Each path below is one point turned by a fixed rotation once a step. After each direction that follows a path, write how fast that rotation turns it, in deg/step (0 if it stays still).
Each turn is a multiple of 5 degrees from 10 to 175, or 0.
Each row of a path follows its step; steps can be skipped.

step 0: [-11   7  20  49  13  21 -20  18 -10  -8  20  35  -4  26  47   5   4 -16
 -18 -58   0  -5  26  50  29 -14 -17  -9  -6 -25  18 -40   2]
step 7: [ 19 -20 -50  41 -25   2 -10   2  36  13  38  32  32  -1  26 -18 -11  24
  -9 -26 -27   6  34 -19  13  13  10  21  47   4  30   9 -18]
step 8: [ -5  26 -26   2  12 -19  46  11   4  10  -1  -4  39 -26   9  34  24 -58
   1  -5 -32   1 -31  15  17 -36  28 -35   8  13  43 -19  -6]
step 9: [ 36   4 -12  28  21 -18 -10  20 -31  35  16 -11   8 -37  -5  33  15  16
  -7  10  33  48   3   1  51 -16 -28   7  26  -3 -33  31  27]
step 10: [ 14   8  15  20 -10  -1 -12 -19  36 -10  11  45  -2 -64 -10  35  26  50
 -18   1 -37 -28 -19  19  -6   1 -12  -8 -24 -14   8  27 -30]
step 12: [  5   1  21  -2  46  28 -20  12  15  79  11  22   7  -1 -10 -20  -5  -4
 -14   2 -24  22 -19  34   0 -52  -9   6  26 -12  -5 -40 -17]
step 13: [ 43 -14 -54  34 -36  27  46   8  -3 -15  27  25   3   2  -5   1  -7  26
 -27 -43  10  10  -7 -12  -1 -36 -38 -10  20   5  -1   3 -29]
step 14: [ -8   1 -10  29  11 -29  15  -8  21  22 -47  15  13  -5  -4  32  30 -27
  34   5 -55  -9   1 -36  26 -14 -37 -12  28  15  49  12  -7]
step 15: [ 37  -1 -35  -3  48  19 -13  10 -29   6  34  21  27 -14   1   2  37   5
 -17  40  18 -24 -11   9  75   1   8  -8   7  -4   3  -6  24]
[ -9   0  -1   4  -9  16  -6  -3   1   3  -5 -20   3  -4  -6 -17  -9   8
   1   1  -4 -14  13   9  -8 -22 -10  -4  -1  -9   0   0   0] | 55
[  1   3  10  11 -14 -17   9   9  -3   1  -1 -11  -2  13  16   5  -8   1
  -4   2   2   7 -16   9   8 -11 -15 -12   3   1  -4   2 -10] | 80
[-12  -3  -9   7   3  -9   7  -2 -10  -5   0  -7  -3  -8  -3  -4   7   2
 -10  14 -10  15  11   1  18  -3  13  -4 -17  -6   5  15  -2] | 55
[-15  -4   4   4  -6   3 -10  -5 -11   5  15  10  19   0  15  -6  -6   3
  14   9  -4  -8  -7 -11   5   8  -8  -1 -14   6  12  -1   0] | 95
[  6   1 -12   1  -7  13   4  -2 -13  -1  13  -8  -2   9  19   7   7   1
 -10   0  12  -5  21  -3   5   2  -4  10   4  14 -12   5   6] | 170
[  1   2 -13  -6  -7  -6   1 -16   3   2   5  -4   1  -4  -3   0   3  -5
  -9  -1   9   3   7   3 -17  16  -9 -26   0   3  12   1 -15] | 125
[ -3   7  10  -4  -6 -12 -10  -3   6   0   3  -7   1  21  -1  -4  -4  -8
  -9 -17  10  -4   5  -9  -2   2   9  -2 -20 -11   2   6  16] | 10

step 0: [-60 -30 -36  -8  35 -21  37  -3  25  36  -9 -47   5  26 -19  25 -34  14
   1   6 -36  -1   4 -23  -3  14  19  21  28 -19  32   5 -18]
step 1: [ 33  -7  -6 -28 -23 -33  16 -59  49 -36   9  -7 -44  -3 -32  20   1   1
 -33  47 -23  17  13  -6 -15   3  21 -29  19 -13  10  24 -23]
step 2: [ 20  20  -7  -4  -1 -13 -27  26 -26 -51  45  -6   9 -21 -44  46  27  -7
  -4  13 -10 -12  53 -30 -36 -11 -15  21  16  29 -12 -25 -29]
step 4: [-21  24  10 -10 -46  -5  13 -35 -41  46   8  21 -33  37   4  37 -12  20
  33  29 -20   2  -7  39 -14  -5  -9 -47  19 -26  15 -27 -13]
step 7: [-30   2  29  12 -16  11 -29  15  19  72   5  35   2  -2  10  16   5  36
 -17 -26   9 -24  32   7  -4  25  10  15  12 -21  44  45 -41]
step 11: [-16  34 -12  16  33   9  -4 -55  -1 -26   4 -21  -8  -3  25  72  11   7
  13 -10  31 -31  -7   7 -12   7   8   9  14 -65  35  -6  15]
step 12: [ 19  36   5 -16 -26 -29  33  -8  14 -27  -9 -40   1 -13  26  31  24  68
  28 -13  17  41 -40 -23  -6  25   7   8  15  14 -23 -10 -27]
step 13: [-19   3  31 -12 -10 -20 -23 -12   4  13 -12 -44 -23 -29 -19 -21  10  -2
  32 -20 -28 -13  19 -57  23   7  35 -21  22  31  -8 -70  -4]
step 14: [ 53  -8  34  32 -10  25 -38 -20   4 -14  15  18 -25  19  47  10  -5  -5
   1 -23 -23 -19  33 -16 -19   2  64 -32 -20  -6  32  -7   3]
[  7   1   4  28  17  12   2  14   1  12  -4  -7  -6  11   1   9   4  -4
  -1  -7   2  -5   5  14 -10  11  -1   3   2  -7   5  -3  -4] | 95
[  6   5  13  -7   4 -22  -9  11   0   2  -8  -3 -11 -10   0   1  18  -6
  -9   7   7   2  -3  -5   2   8   6   9   6   9  19   5  -8] | 65
[  2  14  -8  -5   1  -6   4   9   8   5   4  13   0   5  -6  10  -5  -6
  28  -9   9 -13 -11  -1   4  -7   6   7  -9  -5   5  13  -6] | 90
[  2   2 -14  -6  14  10  10  -6   0  -7  -2  -7  -7  -6  19  -2 -12 -19
  -1  -1  -3   3   5  -1   7  -6  12   9   2   1  19  -4  12] | 135
[  3  -1   9  12  -3  -7 -12   0  10 -13  -4   5  -6   5   2   5  -2 -23
   7   3  -6   3  20  -6  14  -2   0   2   6   3 -20   8   2] | 90
[-13   5   2   5   1  -4   3  -3   0   6  10  20  -5 -16   9  -8  -9  -7
  -4  -3  10  -2   0  23  -7   1  -8   4  15  15  -5   2  -4] | 25

step 0: [-10  18  10   2  -5 -26 -27  34 -27 -52   3  23  -7  28   0   9  -6  22
 -41  44 -53 -28 -18  -1  37 -27   2  17  -1   4 -15 -48 -11]
step 1: [ 20  11 -39 -16  26  -1  35 -15  23   6  10 -13  -2 -31  -9 -15 -32 -27
 -26   7   1  -2   1  -8 -37 -19 -55 -11 -37  55  34  44 -10]
step 4: [-15 -33  44  -2  34 -37 -36 -22  31 -10 -39  25 -17 -19   2 -26   0  -2
  25 -30 -17 -19  12  -7 -61 -22   6  10  39  -7   2  -2  28]
step 5: [ 23  21 -10 -16  25  29  17   3 -11   9   9 -12  -9  32  -3   6 -24 -18
  48  14  15  35   0 -24  43 -19  84  -6  -6   1  37  -2 -19]
step 7: [  6  -5 -11 -31  16  15  17  27  16 -71  13 -51  13  61   7 -38  16  -7
  -7  -9 -22  16  31 -12  12 -27   6  36  -5  16  -4  30  -2]
step 8: [-41  10 -41  18 -18 -12  33 -17  20  13  25   5 -23 -18 -34  58 -15 -11
  -3 -16 -29 -34 -22  24 -15  -5   4 -33  29  -8  -4  12 -56]
step 10: [ -5  28 -57   5 -27 -15  14 -35   9  44 -24  39 -10  14  -5 -35  13 -17
  -7 -38 -47  17  12   6 -34   9   1   1 -13 -40  23  34  13]
step 12: [-18  55 -41  -1   5  -4 -27  18   5  12   8  25 -61  24  -5 -39  -7  20
 -15  36  11  32  -8 -39 -24  -5   9 -31  -2   4  -1 -39  29]
step 13: [ -5 -39  18 -30  53 -29  24  18 -17 -20  -9 -30  26  -6  15  12  23 -11
  23  18 -15 -18 -20  -5 -46  43  -5  -7 -30 -11  57  20 -10]
[  3  11   4  -7   0 -12  14   9  -7  17  16  -6   3  -5  17   6   6  11
   7   9  -6  12  -4   7  -4  -6   1  -1  10  -2 -10  -1  14] | 110
[ 16 -11 -18  13   1  10   8 -13   7   5   1   3  -7  11  11  11  -8   9
  -2  10  -1   4  -4   0  -8  -7  -8 -11  -3 -15  10   3  -3] | 155
[  1   6   6   8  -1   2  24   7   9   1  11   1  10  10 -17   8  -9   4
  -7  -7  -1 -13   7   6  -7   7 -18  10  -1   4 -10   5  -4] | 55
[  0  12   9   3  -1   0  -3  -5  -4   8   4  -4  19  -3 -18   3  -6   2
   0  11  12   1 -16  -6 -17  -5  13  -9  -9   5  17   5   2] | 95
[-12  -5  -7  10  10 -12   8  -7  -9   5 -16  -9  -3   9  -2   9   5  10
 -10  -2  12 -11   2   1   9   2   7   3  15   7   8   9  16] | 70
[ 21  -4  15  13   5  -7   3  -2  -9 -14  -5 -13  -2   1   4   7   2  -3
  -7  11  -5  15  12   7  -3  13  12   4  -6   9  -1   3  -9] | 170
